In the rows, zero is written as 128.
Each path below is one point turned by a fixed rotation once a step. After each direction that follows a path, write how fast that rotation turns it, in degrees a step (0 if it stays still).
Each turn is a multiple of 5 degrees from 10 to 175, or 0.
Each row of a path follows its step; steps can be skipped.
Rotation 1:
step 0: [135 121 125 125 119 131 132 124 130 127 129 129 129 131 128 127 137 137
 131 118 126 119 120 120 120 123 129 127 121 129 125 131 131 134 130 134
 134 141 121 122 127 121 137 129 131 123 142 124 127 115 127 133 135 130]
step 1: [132 123 132 136 127 132 132 133 134 134 127 116 125 116 136 128 127 136
 122 134 120 123 122 133 128 136 123 134 122 121 125 128 126 123 132 126
 113 128 121 122 130 117 133 126 130 137 131 125 130 122 127 137 134 129]
step 2: [135 117 127 122 127 127 121 140 140 126 127 136 127 120 133 121 134 145
 128 119 127 119 134 132 135 130 129 127 125 125 128 130 127 126 132 130
 131 139 133 131 118 130 129 128 125 126 139 125 127 128 128 129 136 125]
step 3: [140 124 134 134 123 131 131 133 123 128 132 120 139 130 140 129 121 140
 123 121 132 127 122 121 130 131 130 129 123 129 125 135 129 124 136 128
 127 120 121 117 124 132 139 133 127 127 131 124 127 122 130 139 133 121]
step 4: [139 134 121 135 128 128 122 133 132 132 124 120 121 125 142 129 127 139
 125 128 123 130 136 133 132 133 131 129 130 120 135 130 132 121 129 131
 124 135 120 133 115 128 125 119 122 127 130 118 122 126 130 130 131 137]
step 5: [132 124 127 128 121 121 126 126 126 135 130 125 143 123 127 124 135 132
 127 112 132 127 127 129 135 135 138 126 127 125 121 122 132 122 132 135
 132 131 132 131 125 128 132 129 134 121 132 113 123 117 126 137 133 124]
step 6: [141 126 125 137 122 132 126 123 133 123 119 115 128 132 137 128 128 127
 130 130 128 130 127 119 129 126 123 132 122 122 130 126 128 125 127 133
 123 140 116 124 135 133 133 121 137 131 136 120 122 120 129 132 139 131]
step 7: [136 129 123 131 122 118 125 130 134 132 131 127 124 112 127 127 132 136
 131 128 128 132 126 141 128 133 130 135 126 116 127 120 134 118 136 121
 126 133 133 131 132 123 133 121 128 130 138 125 125 124 119 131 133 122]
step 8: [137 113 132 127 122 122 126 131 131 123 123 132 133 124 129 124 121 135
 128 125 137 128 125 122 131 123 130 123 122 124 131 134 134 138 133 133
 121 132 131 121 132 132 127 129 133 124 145 119 129 118 133 131 136 124]
step 9: [140 128 124 140 123 123 122 130 129 121 131 118 131 121 130 130 116 137
 127 130 127 122 133 129 126 140 120 133 117 123 130 126 125 126 135 121
 120 121 125 122 124 132 133 122 124 127 129 130 122 118 120 129 129 134]
Directions:
[126 129 130 125 128 128 128 128 130 128 131 131 132 129 127 130 129 130
 131 127 130 126 127 129 128 129 129 128 126 128 131 126 130 126 129 126
 128 131 127 131 127 128 125 124 124 129 128 128 128 129 125 129 127 128]
140
Rotation 2:
step 0: [118 116 137 124 130 133 126 123 125 128 112 124 113 129 141 121 123 130
 129 129 144 131 135 132 128 129 124 127 124 128 134 129 131 124 127 136
 132 121 129 132 124 123 126 131 140 138 137 139 112 122 119 133 129 119]
step 1: [135 123 139 125 131 133 130 139 128 118 115 121 126 129 124 137 133 132
 123 115 139 125 139 118 137 130 120 124 141 126 130 130 126 129 130 127
 126 136 129 126 123 108 126 128 130 125 128 141 137 125 141 118 129 128]
step 2: [127 131 133 129 123 146 130 120 117 128 124 127 122 128 129 129 131 131
 119 125 133 132 136 130 128 135 125 133 118 132 138 122 127 126 124 135
 136 113 136 124 114 128 134 122 136 133 128 137 140 129 125 131 106 126]
step 3: [124 121 125 128 128 131 125 116 139 121 118 136 120 127 129 133 135 123
 118 113 130 138 136 121 134 126 122 130 126 114 134 138 121 116 129 122
 134 140 131 134 129 115 120 135 132 131 126 129 121 137 128 130 118 123]
step 4: [123 131 147 124 132 132 127 128 131 122 118 125 135 123 136 128 128 127
 124 115 134 131 123 131 124 136 113 117 122 132 130 128 134 138 139 134
 142 122 132 125 114 133 119 134 128 131 127 139 119 119 131 125 117 128]
step 5: [122 127 126 123 131 135 130 135 137 124 127 126 132 135 117 131 134 138
 118 129 131 127 132 126 135 135 129 120 134 119 143 142 125 119 130 127
 137 132 139 121 126 124 121 120 146 129 134 143 136 128 131 137 131 124]
step 6: [127 115 138 122 138 123 126 126 125 120 128 122 124 128 137 128 137 122
 126 118 131 133 128 134 133 135 126 135 116 132 130 130 143 119 118 134
 134 118 129 125 118 113 131 132 127 140 143 137 128 134 125 134 118 130]
step 7: [129 131 139 126 129 130 125 118 132 128 118 132 126 133 121 127 132 119
 126 113 135 135 129 121 132 125 126 119 139 122 130 128 117 131 128 138
 128 137 148 119 111 116 131 131 132 122 131 129 129 124 137 139 127 122]
step 8: [135 134 127 132 125 137 125 126 117 123 133 120 132 135 130 127 129 134
 130 115 134 128 128 127 129 138 126 123 113 124 137 144 128 137 124 129
 148 127 128 127 124 118 124 125 131 140 127 129 128 119 130 133 109 134]
step 9: [131 122 127 122 135 130 135 123 141 124 130 133 125 127 121 130 130 132
 122 118 135 132 125 139 123 137 120 126 139 122 130 127 126 120 130 132
 134 131 143 135 122 117 114 127 138 142 135 119 127 129 118 130 126 113]
Directions:
[126 128 130 132 126 129 125 130 129 127 126 130 127 129 129 125 127 127
 126 128 130 129 126 131 129 128 126 128 129 128 126 130 129 134 127 130
 127 131 127 129 127 126 129 128 126 125 125 131 126 129 129 129 130 128]
110
Rotation 3:
step 0: [134 118 140 118 141 123 136 136 132 128 125 128 134 121 124 122 129 123
 131 130 140 133 134 131 133 118 136 132 136 116 123 130 129 131 134 128
 119 123 131 123 118 119 124 124 126 119 126 124 139 125 134 135 126 127]
step 1: [118 133 128 124 130 124 127 123 128 118 132 133 129 137 120 130 133 126
 119 121 128 136 141 133 124 122 127 140 126 124 134 124 127 128 146 129
 127 131 125 114 117 118 126 122 129 125 128 128 130 122 141 135 120 135]
step 2: [126 126 128 133 134 136 124 121 143 115 132 133 126 119 128 128 121 119
 122 128 136 125 140 132 132 122 127 127 138 131 132 138 134 122 142 130
 125 126 121 133 131 136 135 121 131 131 121 133 124 126 139 132 118 133]
step 3: [127 128 136 133 128 128 130 134 132 122 125 128 137 123 128 128 121 120
 119 123 132 127 128 114 120 125 139 120 121 126 132 132 137 124 134 134
 131 131 121 135 128 134 128 128 127 120 130 113 126 133 133 131 121 150]
step 4: [131 127 136 124 133 120 132 128 133 129 138 123 124 117 120 133 125 119
 120 117 142 121 133 125 115 128 124 134 132 125 124 130 126 127 132 132
 123 128 122 132 123 126 129 144 129 129 120 117 140 131 125 126 138 137]
step 5: [138 120 130 115 135 117 127 130 118 115 131 132 132 118 123 119 121 127
 136 123 125 131 135 129 115 127 125 134 128 123 129 137 126 125 136 136
 134 128 132 122 127 127 114 129 124 140 124 125 133 119 131 131 128 138]
step 6: [146 131 127 118 129 130 130 122 130 123 126 135 126 123 123 125 122 119
 118 139 129 142 134 124 124 120 135 121 137 125 130 129 127 134 137 126
 118 129 130 120 124 126 119 136 129 123 125 139 133 120 136 134 123 132]
step 7: [122 139 135 130 142 128 125 129 126 121 123 126 132 123 135 133 126 125
 118 129 125 145 137 129 117 115 135 130 128 131 125 133 124 116 134 130
 123 117 123 121 126 123 131 126 120 119 121 126 127 133 139 131 120 127]
step 8: [131 122 137 136 137 138 120 121 133 122 131 128 134 124 119 129 133 121
 125 119 130 117 141 124 119 119 134 132 135 125 132 123 125 126 136 132
 126 138 115 127 135 128 132 123 118 118 120 127 124 130 127 131 123 129]
step 9: [128 126 124 133 140 133 124 137 125 129 133 126 134 124 114 123 121 122
 116 112 131 130 134 123 123 135 131 125 129 131 138 135 134 126 144 138
 132 126 130 133 133 124 125 133 133 124 127 122 118 123 126 135 133 135]
Directions:
[127 128 128 127 130 129 125 127 129 129 126 130 130 132 129 126 132 130
 126 126 126 128 130 129 129 127 130 126 129 125 127 127 126 127 128 128
 126 125 126 128 127 128 126 128 130 129 127 133 129 130 133 128 127 127]
60
[125 126 130 125 128 129 127 128 128 129 128 131 127 126 128 129 129 127
 130 129 125 129 125 129 128 131 127 131 130 126 124 129 131 131 129 129
 128 127 128 125 127 127 125 129 131 126 127 128 127 126 128 127 131 129]
70
Rotation 4:
step 0: [128 132 132 133 133 122 139 138 135 117 146 137 134 120 120 122 130 130
 128 131 127 134 129 141 126 127 120 125 135 138 131 133 131 122 130 130
 132 133 136 122 131 142 133 134 126 137 133 120 118 131 133 124 137 135]
step 1: [134 138 126 124 124 126 141 135 134 136 131 136 137 132 133 128 133 127
 129 125 124 118 123 114 124 119 119 134 133 121 132 127 133 118 129 120
 132 119 119 120 134 127 129 125 118 119 135 135 133 139 142 127 125 126]
step 2: [124 141 132 133 133 122 130 115 131 127 115 122 121 123 138 121 139 119
 120 126 122 126 128 135 130 126 129 123 145 122 119 129 121 125 141 118
 129 127 124 127 125 130 131 135 129 120 121 120 136 128 127 119 132 138]
step 3: [134 126 130 137 131 115 133 126 126 138 141 123 129 127 125 126 124 133
 124 133 122 124 131 133 129 127 134 131 124 145 134 140 140 127 126 127
 128 130 118 125 124 126 141 146 123 132 124 133 127 128 125 122 124 145]
step 4: [134 122 126 132 122 134 145 127 134 127 127 134 138 143 136 133 127 125
 124 136 128 117 131 135 132 124 126 120 133 129 133 124 129 129 135 131
 112 134 119 127 136 133 130 131 136 123 133 132 135 127 138 136 114 126]
step 5: [133 137 135 128 136 125 124 120 126 144 115 136 130 123 126 128 139 124
 126 122 127 112 118 134 132 132 135 119 114 121 125 124 120 134 128 126
 125 124 125 137 129 129 134 127 133 128 135 118 126 120 131 119 121 132]
step 6: [134 121 124 128 136 132 127 133 119 123 137 137 119 129 130 126 123 121
 126 130 131 125 132 137 124 123 134 142 125 133 126 134 133 118 123 125
 127 146 127 125 112 131 135 132 135 126 130 110 130 116 127 121 122 130]
step 7: [124 124 121 129 125 135 133 137 132 139 125 131 130 141 129 132 135 128
 126 133 121 126 122 124 141 118 143 134 128 128 135 112 134 119 115 123
 131 129 132 122 129 121 137 127 132 131 129 137 132 121 127 139 123 118]
step 8: [120 138 119 134 127 126 121 121 119 129 124 128 136 119 125 123 134 123
 132 130 133 131 125 135 136 130 135 115 136 135 124 119 118 130 135 119
 130 135 134 119 132 137 126 123 129 130 142 119 116 118 125 129 121 119]
step 9: [136 136 128 132 132 131 127 134 126 126 139 130 137 125 131 122 129 130
 140 123 143 126 121 118 126 122 128 138 125 133 130 128 137 128 122 128
 144 142 130 131 134 122 141 128 130 130 131 118 113 136 128 122 128 135]
Directions:
[126 131 125 128 130 126 129 127 131 130 130 126 129 130 131 126 127 130
 127 130 129 128 126 127 128 124 126 129 131 127 127 131 130 131 132 128
 128 126 127 130 129 127 125 129 126 130 127 128 127 128 128 126 128 130]
40
[129 131 126 127 128 130 128 128 128 128 128 129 129 126 129 125 127 127
 129 127 127 124 131 126 127 130 126 128 128 125 128 130 127 131 127 127
 130 130 128 130 130 127 131 124 126 124 126 124 130 127 127 126 128 127]
95
Rotation 5:
step 0: [128 124 123 131 124 136 122 140 133 125 131 127 124 122 128 119 124 136
 129 127 124 125 140 123 141 123 125 135 132 140 131 137 131 123 118 132
 139 121 123 133 139 121 123 127 131 130 133 123 132 136 126 132 121 137]
step 1: [135 127 124 144 123 130 119 125 133 139 125 127 134 130 133 129 127 122
 135 127 129 118 127 140 139 129 127 135 119 134 139 139 131 118 121 126
 122 121 134 128 131 131 126 120 137 132 129 126 124 133 134 134 127 130]
step 2: [126 140 131 134 122 143 132 128 135 126 132 129 129 123 128 124 129 127
 136 134 123 127 134 130 147 129 139 138 119 126 125 127 123 131 133 134
 135 117 134 123 132 132 121 136 127 136 134 127 122 128 133 137 122 126]
step 3: [131 125 126 131 120 143 125 120 129 137 122 133 135 124 128 116 116 128
 125 129 113 132 123 136 134 128 130 133 125 132 125 121 143 122 126 130
 135 132 136 126 139 135 133 127 125 127 126 123 132 128 135 132 134 131]
step 4: [121 123 130 130 127 144 127 126 134 139 119 130 133 129 136 133 131 128
 135 127 131 124 125 121 135 133 132 123 118 127 114 121 131 118 128 138
 127 125 126 120 125 135 125 141 138 120 128 122 130 137 136 128 129 123]
step 5: [126 124 120 127 117 133 127 129 127 128 125 133 120 131 138 124 113 133
 127 126 118 117 130 134 126 131 131 121 128 132 117 126 128 131 125 128
 130 134 123 132 133 127 120 144 124 136 127 117 129 134 134 140 132 118]
step 6: [120 123 125 125 129 130 121 120 123 131 111 128 131 125 142 130 127 127
 134 122 122 128 129 123 125 127 120 129 131 129 128 135 132 131 113 138
 131 131 131 122 131 128 131 132 142 140 128 131 129 128 140 130 123 118]
step 7: [122 128 125 129 127 126 128 134 127 130 125 120 130 122 121 127 122 130
 133 115 119 120 144 133 133 130 125 119 130 130 121 120 110 135 121 137
 125 129 131 128 125 131 130 132 139 129 127 131 123 131 133 141 127 130]
step 8: [133 126 124 128 123 137 129 130 131 133 128 131 136 117 135 126 127 129
 129 120 119 122 138 130 129 134 129 132 132 138 136 127 131 138 110 138
 139 128 129 135 133 120 127 130 138 131 129 128 133 130 109 127 125 127]
step 9: [124 135 123 129 126 142 118 122 140 136 130 126 128 124 124 131 128 135
 127 123 132 121 136 131 139 130 122 136 120 129 133 132 124 124 113 120
 117 137 130 128 123 129 132 128 143 130 128 131 130 130 128 132 126 137]
Directions:
[129 127 127 130 128 127 127 128 130 124 128 128 132 128 125 126 129 123
 130 127 126 126 128 126 127 126 130 129 127 131 131 128 127 131 127 128
 128 129 129 126 127 127 128 129 128 128 124 128 123 127 128 128 127 129]
60
[127 128 127 126 130 129 129 132 126 126 131 126 124 129 126 130 129 126
 127 131 127 127 128 131 128 132 130 129 126 131 126 127 126 130 131 131
 127 127 129 127 127 128 127 129 130 128 129 128 128 129 127 130 129 126]
135
Rotation 6:
step 0: [130 117 131 121 124 137 127 132 144 133 135 133 135 130 138 124 120 137
 124 119 136 136 119 121 130 127 134 129 121 128 119 120 118 126 126 120
 138 125 122 139 127 125 128 136 138 140 128 125 123 136 137 127 129 121]
step 1: [130 132 122 111 110 132 128 124 124 134 135 120 134 127 127 122 112 133
 125 127 136 130 141 133 132 130 122 127 135 121 131 117 125 131 131 125
 128 119 123 128 125 133 119 128 125 122 125 123 132 134 141 115 127 128]
step 2: [119 143 130 122 129 142 126 129 143 128 126 123 137 129 132 119 121 131
 134 124 132 129 134 133 120 125 126 131 127 127 132 122 121 128 131 129
 130 128 118 130 128 119 134 130 114 133 127 147 141 125 123 123 128 118]
step 3: [135 128 129 123 130 137 122 124 127 135 142 142 131 120 128 116 137 135
 132 127 135 124 137 118 132 127 118 124 132 125 132 125 123 135 124 138
 128 126 132 115 123 123 134 133 124 131 126 134 136 136 137 140 116 126]
step 4: [129 131 126 129 132 144 109 139 131 127 126 129 121 138 128 130 123 130
 142 120 129 133 125 123 127 123 130 134 127 127 128 119 128 131 120 127
 125 120 133 123 140 128 129 129 112 125 135 120 139 139 139 129 129 136]
step 5: [124 123 123 128 126 140 125 134 133 131 120 131 131 134 130 128 132 135
 126 117 134 128 118 122 131 136 114 127 134 135 122 123 137 124 139 128
 132 126 131 121 130 133 119 113 123 139 111 135 131 133 139 127 122 132]
step 6: [114 126 126 113 129 134 122 124 131 130 133 133 133 130 137 125 132 121
 123 125 131 141 121 137 125 122 127 126 133 124 123 120 125 117 122 116
 130 124 143 123 132 119 121 132 138 136 134 131 135 129 141 121 126 127]
step 7: [125 128 128 117 120 135 124 136 138 130 132 128 121 122 123 121 125 128
 117 127 131 131 130 128 136 136 129 121 127 112 113 124 115 133 129 128
 125 116 123 139 132 136 136 125 125 140 126 134 128 129 141 122 132 125]
step 8: [127 132 125 122 114 135 124 129 126 128 142 120 134 130 137 111 113 130
 138 122 126 126 131 129 130 121 134 123 136 128 128 120 130 120 129 128
 128 137 114 128 129 131 127 128 129 143 132 128 132 137 133 127 118 122]
step 9: [122 146 122 118 133 135 114 129 131 138 137 125 130 130 122 122 118 136
 133 130 142 136 130 123 122 123 114 122 130 129 138 134 128 129 129 135
 132 114 122 127 123 129 129 133 124 130 126 129 126 119 133 130 126 125]
Directions:
[129 128 128 127 130 128 127 126 130 125 126 127 129 128 127 129 128 124
 129 128 127 126 128 129 131 126 125 130 127 125 124 129 131 127 129 128
 125 124 125 130 128 128 131 126 124 126 127 125 129 129 128 126 128 127]
130
[130 129 127 132 126 126 124 130 128 128 129 124 130 132 128 128 128 127
 129 126 128 126 129 126 125 131 127 126 129 127 130 124 131 126 129 126
 127 127 126 127 127 129 125 128 128 127 127 128 127 127 128 126 129 127]
100
